Each path is a new rotation, seen through one point. The rows after it are directions, each followed by how far the rotation turns it, in degrees each step (0 if it stays put).
Each turn is a multiple of 5 degrees from 10 to 175, or 0.
Each row of a path follows its step; steps can be skipped.
Rotation 1:
step 0: 5  -1  -3  12  4  -3  26  -9  0  4  2  -3  9  -4  11  5  2  12  -10  5  -4  15  12  -6  27  -21  7  4  0  -10  26  -9  1  -3  6  5  4  -3  1  8  18  -1  -13  -10  -1  16
step 2: -9  -12  10  -11  8  -7  5  0  -14  -10  4  -4  9  14  4  15  11  -9  -14  -15  -11  4  10  5  14  0  2  -6  3  8  13  25  5  -1  3  0  5  -2  20  2  18  15  11  -9  -18  -11
step 3: 15  19  8  -20  12  11  -11  6  -8  11  12  20  7  5  -1  1  -1  -11  -10  3  11  -4  3  -11  14  -15  -9  -4  18  0  10  0  7  2  10  4  8  -14  -3  5  8  -12  6  -6  6  25
step 4: -3  -13  -5  -7  1  -3  1  -8  -1  4  0  14  2  -5  -18  0  1  1  4  -7  -11  4  5  2  19  10  9  11  -6  -12  32  -6  11  -22  -15  7  9  2  1  17  19  -6  -8  -2  14  -8
step 5: 20  1  0  6  -3  8  4  -8  -5  -13  -2  -15  6  8  -15  13  7  -24  -11  -6  11  3  19  8  15  2  -1  -6  3  -17  -5  3  10  6  5  -16  25  2  -16  -4  8  5  -9  9  -7  4
step 8: 3  -4  -20  13  0  13  -18  -9  1  13  18  -2  -3  -10  3  -2  9  -5  -17  -18  -4  -1  -6  -5  17  17  -2  16  -2  -7  23  -4  3  -13  5  -7  20  -4  -7  -9  -2  3  -9  -9  7  8
step 11: 0  6  6  -18  -18  2  -13  -17  0  -5  19  18  10  13  1  -5  4  4  -5  -1  -4  -2  5  16  6  -1  1  9  -3  -7  29  17  -15  -5  -4  14  6  7  3  17  14  1  -5  -11  -4  0
step 12: 15  7  7  4  -6  -14  0  -10  2  6  15  -9  -11  17  -10  16  -2  -23  -7  1  3  17  -17  -10  23  4  -4  -5  8  -4  13  -7  11  -5  3  -9  21  0  -3  -10  10  -3  -2  -2  15  6
step 13: 0  -19  0  -18  0  10  4  6  6  -5  -7  5  13  -2  -26  -17  -5  -23  -7  -29  5  3  -3  -3  1  14  0  3  -8  2  2  8  -3  -2  12  5  -3  -7  -7  6  22  11  -11  0  5  5
step 15: -3  5  -13  6  -24  6  -9  -22  -14  20  8  13  -3  2  -7  -4  3  -13  -13  4  2  -1  0  -18  -17  10  -1  10  -5  -13  19  2  1  8  0  2  7  -3  -7  6  13  5  -2  -16  -2  19
Directions:
0  2  -1  4  0  4  2  -3  1  0  -1  0  1  7  0  1  -2  6  2  3  4  0  0  4  7  5  0  -2  3  1  -7  4  5  2  0  4  0  -3  1  -1  1  0  0  0  3  4 : 160
-3  1  -6  -4  4  1  1  1  1  -2  -4  -8  1  3  -6  -1  1  0  -3  2  -1  4  3  0  3  1  0  0  -4  -1  4  -2  0  5  0  3  -3  -3  -4  -1  -6  -1  -3  2  -1  -2 : 85
-8  -2  2  -2  -1  3  -2  0  -3  2  6  -1  3  -4  -1  3  1  0  0  -4  1  -2  -2  3  -2  3  -2  -4  -5  -4  0  -1  -1  -4  -3  7  -4  0  3  1  0  2  -3  3  2  3 : 155
0  -4  -1  0  1  -7  2  7  -2  1  -3  -2  -1  4  4  3  1  3  -2  4  -2  1  -3  4  2  -2  0  -6  -2  -4  0  5  -2  -3  0  -1  0  6  -4  3  4  -3  -1  3  -3  2 : 155
3  -3  -6  1  -1  -3  -5  -5  2  1  -3  -3  0  -1  4  5  -1  -6  0  0  1  -1  -2  5  -3  -1  -2  0  -4  0  1  0  2  5  -3  0  3  0  4  -6  5  -1  -3  1  4  -3 : 100
-4  -10  0  1  0  -3  -1  2  0  -1  -3  3  -1  -2  -2  -5  2  1  -2  3  -2  -2  0  1  2  3  0  3  3  -1  3  5  0  7  -3  0  -2  2  3  3  0  6  -3  -6  3  2 : 160
2  3  -4  -1  4  1  0  -4  -5  2  2  5  2  1  6  -2  -6  0  3  4  1  -1  -3  -5  0  -2  3  -3  0  -1  6  3  -2  1  -5  3  0  -1  -1  4  -4  -1  -4  -1  0  -1 : 95
Rotation 2:
step 0: 10  12  9  3  10  -7  11  -8  -3  3  -1  6  26  9  -5  11  24  -18  -10  11  2  -10  -12  -7  -15  12  -4  0  1  -3  -7  5  6  -6  -1  10  5  1  -7  -1  2  -1  -9  1  20  -9
step 1: -7  9  1  14  6  -9  0  10  -2  -12  -1  -15  -4  8  -2  13  -12  -12  9  5  -2  26  3  4  1  21  4  -24  4  -3  -15  -13  -5  -7  6  -6  0  9  8  -6  -10  0  4  -1  -15  -4
step 3: -8  8  -5  10  10  -8  -2  1  -3  2  8  -6  -1  8  0  -6  13  6  -9  -2  -3  12  -10  -19  5  -8  10  7  -27  16  11  12  -4  3  0  3  -4  2  -20  -8  1  24  3  8  7  -3
step 4: -10  5  8  -5  -13  -5  -1  16  -12  -1  -4  4  -16  -25  3  -4  -5  -8  10  -3  -5  12  -14  8  20  1  1  7  3  11  4  12  6  -7  1  10  -2  12  4  4  -17  -15  -12  -3  -8  5
step 6: -2  -7  -14  2  11  -3  -6  11  8  20  10  7  1  15  9  2  -17  5  1  -15  -6  9  5  -11  -5  -17  -6  -5  -9  18  -1  -18  9  -4  -4  -8  -2  -5  5  16  -13  0  13  -15  0  -6
step 7: 9  5  21  -6  -16  15  14  11  5  3  7  0  -10  -1  -12  -19  -4  3  2  -1  10  -20  4  5  -3  -17  -11  8  17  10  -6  -8  -6  -14  -3  -3  0  1  -11  -1  11  -8  -6  -6  -7  6
step 8: 4  -5  -16  16  17  -2  9  -10  8  -13  -5  0  2  -3  5  3  1  13  -19  1  -1  -19  6  17  -5  7  1  8  -20  0  -4  15  -10  -16  -11  -11  0  3  7  -6  16  -3  -3  -1  -3  0
step 11: 5  1  -4  28  4  -2  5  -1  2  -9  -19  -6  -10  0  19  15  17  3  -10  1  -4  2  6  -18  1  11  -3  -11  12  10  2  -7  -1  1  -5  7  -14  -4  6  3  -7  2  18  9  -10  -7
step 12: 5  8  29  -16  -11  12  -2  2  5  -15  10  -4  -2  10  10  -4  11  -3  18  1  6  4  -6  -1  -6  6  2  0  -10  -17  -1  13  6  10  2  3  -22  -5  -2  1  -10  10  -11  3  -6  -10
step 14: -14  -20  3  1  1  12  -3  -5  -8  13  -3  9  -7  -19  -4  3  -3  13  1  -12  7  16  6  -13  19  5  7  16  13  2  14  -2  14  7  -3  15  -2  -5  -1  15  1  -3  7  7  3  1
Directions:
1  3  -2  2  2  -3  -3  4  1  3  2  0  2  2  -5  2  2  1  -4  5  7  -5  -2  2  0  3  1  1  -6  0  -3  2  -3  7  -1  -2  -1  -3  -2  -3  0  1  2  -2  1  6 : 145
0  3  4  -3  -2  6  -2  5  -3  3  -1  3  2  3  -2  0  -1  0  3  3  0  1  5  2  5  3  -3  1  4  1  4  4  -1  3  1  -2  -5  5  6  1  2  2  -2  -5  -2  0 : 140
0  0  2  -3  -3  -3  2  5  -2  -6  2  -3  2  -3  5  5  -3  0  -2  2  -3  -1  3  0  -2  7  -1  3  -2  1  -5  4  5  -1  -3  0  0  -3  -2  -2  3  -3  1  2  -7  0 : 100
0  2  2  -5  9  3  2  2  -3  -1  -5  3  0  -4  0  1  2  1  0  0  -2  -1  1  1  0  0  5  0  -4  -4  -7  -3  -3  1  0  -2  -2  5  0  -1  -5  -3  -4  2  2  -1 : 90
1  1  -3  1  5  -1  -5  -1  -1  -5  -2  0  2  3  2  8  -4  3  2  3  -1  -1  3  -3  -2  -2  0  -1  -3  5  3  2  -5  -5  3  0  4  5  -2  0  1  5  0  -2  1  2 : 145
